[[148 130 133 148 145 147 122]
 [134 101 144 135 133 157 149]
 [139 105 107 133 150 149 102]
 [144 111 143 134 157 154 142]]
->
[[148 134 139 144]
 [130 101 105 111]
 [133 144 107 143]
 [148 135 133 134]
 [145 133 150 157]
 [147 157 149 154]
 [122 149 102 142]]

[[129 139 129 124 125 121 121 137 130 129]
 [142 130 152 142 134 124 110 122 133 116]
 [125 131 124 120 139 122 142 122 125 130]
 [128 130 135 133 132 127 122 132 127 129]
 [129 128 127 124 126 129 128 130 129 125]
 [134 129 128 123 125 123 127 136 132 132]]
->
[[129 142 125 128 129 134]
 [139 130 131 130 128 129]
 [129 152 124 135 127 128]
 [124 142 120 133 124 123]
 [125 134 139 132 126 125]
 [121 124 122 127 129 123]
 [121 110 142 122 128 127]
 [137 122 122 132 130 136]
 [130 133 125 127 129 132]
 [129 116 130 129 125 132]]

[[120 130 136 128 138 129 133 115 143 138 128 111 123]
 [128 129 134 136 130 124 123 129 149 130 125 109 118]
 [114 129 138 122 143 133 141 110 138 147 131 111 126]
 [121 128 134 128 138 128 134 116 142 136 130 111 123]
 [126 129 135 131 134 126 127 122 145 130 128 110 121]
 [120 128 134 129 136 128 130 118 143 133 129 110 122]
 [125 128 134 131 133 125 130 124 145 134 126 109 121]]
->
[[120 128 114 121 126 120 125]
 [130 129 129 128 129 128 128]
 [136 134 138 134 135 134 134]
 [128 136 122 128 131 129 131]
 [138 130 143 138 134 136 133]
 [129 124 133 128 126 128 125]
 [133 123 141 134 127 130 130]
 [115 129 110 116 122 118 124]
 [143 149 138 142 145 143 145]
 [138 130 147 136 130 133 134]
 [128 125 131 130 128 129 126]
 [111 109 111 111 110 110 109]
 [123 118 126 123 121 122 121]]

[[121 105 124]
 [118 104 121]
 [123 106 126]
 [130 110 127]
 [145 124 131]
 [128 107 124]
 [132 111 127]
 [117 104 122]
 [116 104 122]
 [140 117 128]
 [126 107 125]]
->
[[121 118 123 130 145 128 132 117 116 140 126]
 [105 104 106 110 124 107 111 104 104 117 107]
 [124 121 126 127 131 124 127 122 122 128 125]]

[[132 129 131 130 122 131 117 130 131 123 142 129]
 [134 123 124 128 124 112 103 115 139 129 140 119]]
->
[[132 134]
 [129 123]
 [131 124]
 [130 128]
 [122 124]
 [131 112]
 [117 103]
 [130 115]
 [131 139]
 [123 129]
 [142 140]
 [129 119]]

[[109 118 111 125 111]
 [140 126 141 121 129]
 [115 132 113 136 105]
 [123 130 124 136 107]
 [117 122 119 120 117]
 [124 128 124 124 108]
 [117 127 114 116 107]
 [113 127 113 134 103]
 [112 122 113 125 109]
 [129 127 131 134 129]
 [122 124 124 127 121]
 [114 132 113 140 105]]
->
[[109 140 115 123 117 124 117 113 112 129 122 114]
 [118 126 132 130 122 128 127 127 122 127 124 132]
 [111 141 113 124 119 124 114 113 113 131 124 113]
 [125 121 136 136 120 124 116 134 125 134 127 140]
 [111 129 105 107 117 108 107 103 109 129 121 105]]
---
[[154 116 110 154 154 154 154 154 154 154 112]
 [149 121 111 149 149 148 148 149 149 149 117]
 [150 121 111 150 150 150 150 150 150 150 114]
 [149 121 111 149 149 149 149 149 149 149 105]]
->
[[112 117 114 105]
 [154 149 150 149]
 [154 149 150 149]
 [154 149 150 149]
 [154 148 150 149]
 [154 148 150 149]
 [154 149 150 149]
 [154 149 150 149]
 [110 111 111 111]
 [116 121 121 121]
 [154 149 150 149]]

[[112 112 112 112 127 127 112 112 112 142 129 112 112 113 113]
 [107 108 108 107 128 128 108 107 107 144 128 108 107 109 109]]
->
[[113 109]
 [113 109]
 [112 107]
 [112 108]
 [129 128]
 [142 144]
 [112 107]
 [112 107]
 [112 108]
 [127 128]
 [127 128]
 [112 107]
 [112 108]
 [112 108]
 [112 107]]

[[124 124 127 129 119 138]
 [120 127 140 133 125 115]
 [126 133 150 116 135 141]
 [134 140 122 126 122 137]
 [129 123 136 138 124 124]
 [130 124 136 137 125 126]]
->
[[138 115 141 137 124 126]
 [119 125 135 122 124 125]
 [129 133 116 126 138 137]
 [127 140 150 122 136 136]
 [124 127 133 140 123 124]
 [124 120 126 134 129 130]]

[[130 116 120 115 130 124 127 115 129 116 120 116 113 127 128]
 [144 106 104 140 112 147 108 146 115 140 116 105 143 108 141]]
->
[[128 141]
 [127 108]
 [113 143]
 [116 105]
 [120 116]
 [116 140]
 [129 115]
 [115 146]
 [127 108]
 [124 147]
 [130 112]
 [115 140]
 [120 104]
 [116 106]
 [130 144]]

[[137 142 119 127 141 121 112 132 145 136 144]
 [139 126 146 134 135 119 134 126 146 125 123]
 [116 127 115 137 113 129 115 126 138 120 137]
 [117 125 130 138 125 128 112 122 122 126 113]
 [140 130 133 140 129 130 127 129 149 130 132]
 [120 131 119 131 126 128 100 117 139 123 135]]
->
[[144 123 137 113 132 135]
 [136 125 120 126 130 123]
 [145 146 138 122 149 139]
 [132 126 126 122 129 117]
 [112 134 115 112 127 100]
 [121 119 129 128 130 128]
 [141 135 113 125 129 126]
 [127 134 137 138 140 131]
 [119 146 115 130 133 119]
 [142 126 127 125 130 131]
 [137 139 116 117 140 120]]

[[128 119 119 123 133 135 127]
 [127 124 120 125 134 134 125]
 [133 122 121 124 131 133 128]
 [131 127 117 124 132 131 124]
 [136 122 126 125 129 133 131]
 [126 129 111 122 127 128 122]
 [125 123 110 120 131 133 122]
 [138 123 117 121 127 132 129]
 [126 123 116 122 130 133 127]
 [134 118 107 120 134 136 120]
 [102 124 121 125 131 131 126]
 [126 125 117 124 131 131 124]]
->
[[127 125 128 124 131 122 122 129 127 120 126 124]
 [135 134 133 131 133 128 133 132 133 136 131 131]
 [133 134 131 132 129 127 131 127 130 134 131 131]
 [123 125 124 124 125 122 120 121 122 120 125 124]
 [119 120 121 117 126 111 110 117 116 107 121 117]
 [119 124 122 127 122 129 123 123 123 118 124 125]
 [128 127 133 131 136 126 125 138 126 134 102 126]]

[[129 136 132 115 140 116 108]
 [139 129 148 130 128 118 119]
 [130 131 130 123 123 113 124]
 [124 138 118 116 128 107 123]
 [131 121 149 123 145 130 125]
 [128 117 152 130 136 132 130]
 [111 131 114 133 129 113 132]
 [127 135 125 135 136 120 111]
 [127 119 122 118 121 109 115]
 [134 124 147 133 137 120 119]
 [118 120 148 134 131 121 130]
 [118 131 129 137 125 129 120]]
->
[[108 119 124 123 125 130 132 111 115 119 130 120]
 [116 118 113 107 130 132 113 120 109 120 121 129]
 [140 128 123 128 145 136 129 136 121 137 131 125]
 [115 130 123 116 123 130 133 135 118 133 134 137]
 [132 148 130 118 149 152 114 125 122 147 148 129]
 [136 129 131 138 121 117 131 135 119 124 120 131]
 [129 139 130 124 131 128 111 127 127 134 118 118]]

[[127 156 126 143]
 [136 135 137 152]
 [118 109 118 112]
 [137 118 138 151]
 [128 149 127 137]
 [140 123 140 151]
 [130 158 130 138]
 [138 151 138 133]
 [139 120 139 151]
 [118 108 117 113]]
->
[[143 152 112 151 137 151 138 133 151 113]
 [126 137 118 138 127 140 130 138 139 117]
 [156 135 109 118 149 123 158 151 120 108]
 [127 136 118 137 128 140 130 138 139 118]]
---
[[111 110 131 121 139]
 [128 111 138 119 112]
 [128 144 112 133 151]
 [123 142 137 149 115]]
->
[[128 111 138]
 [128 144 112]]

[[112 123 104 145 146]
 [137 111 125 125 138]
 [145 123 124 130 136]]
->
[[137 111 125]
 [145 123 124]]

[[125 121 137 123]
 [127 131 125 101]
 [142 144 126 129]
 [124 113 118 127]
 [131 119 118 153]]
->
[[127 131 125]
 [142 144 126]]

[[148 149  99 127]
 [147 146  99 127]
 [100 126 154 127]]
->
[[147 146  99]
 [100 126 154]]

[[149 114 120 133 120]
 [123 125 129 124 123]
 [137 123 126 122 123]
 [121 115 146 111 130]
 [126 129 122 132 123]]
->
[[123 125 129]
 [137 123 126]]

[[111 106 156]
 [151 149 107]
 [128 102 154]
 [110 113 136]]
->
[[151 149 107]
 [128 102 154]]
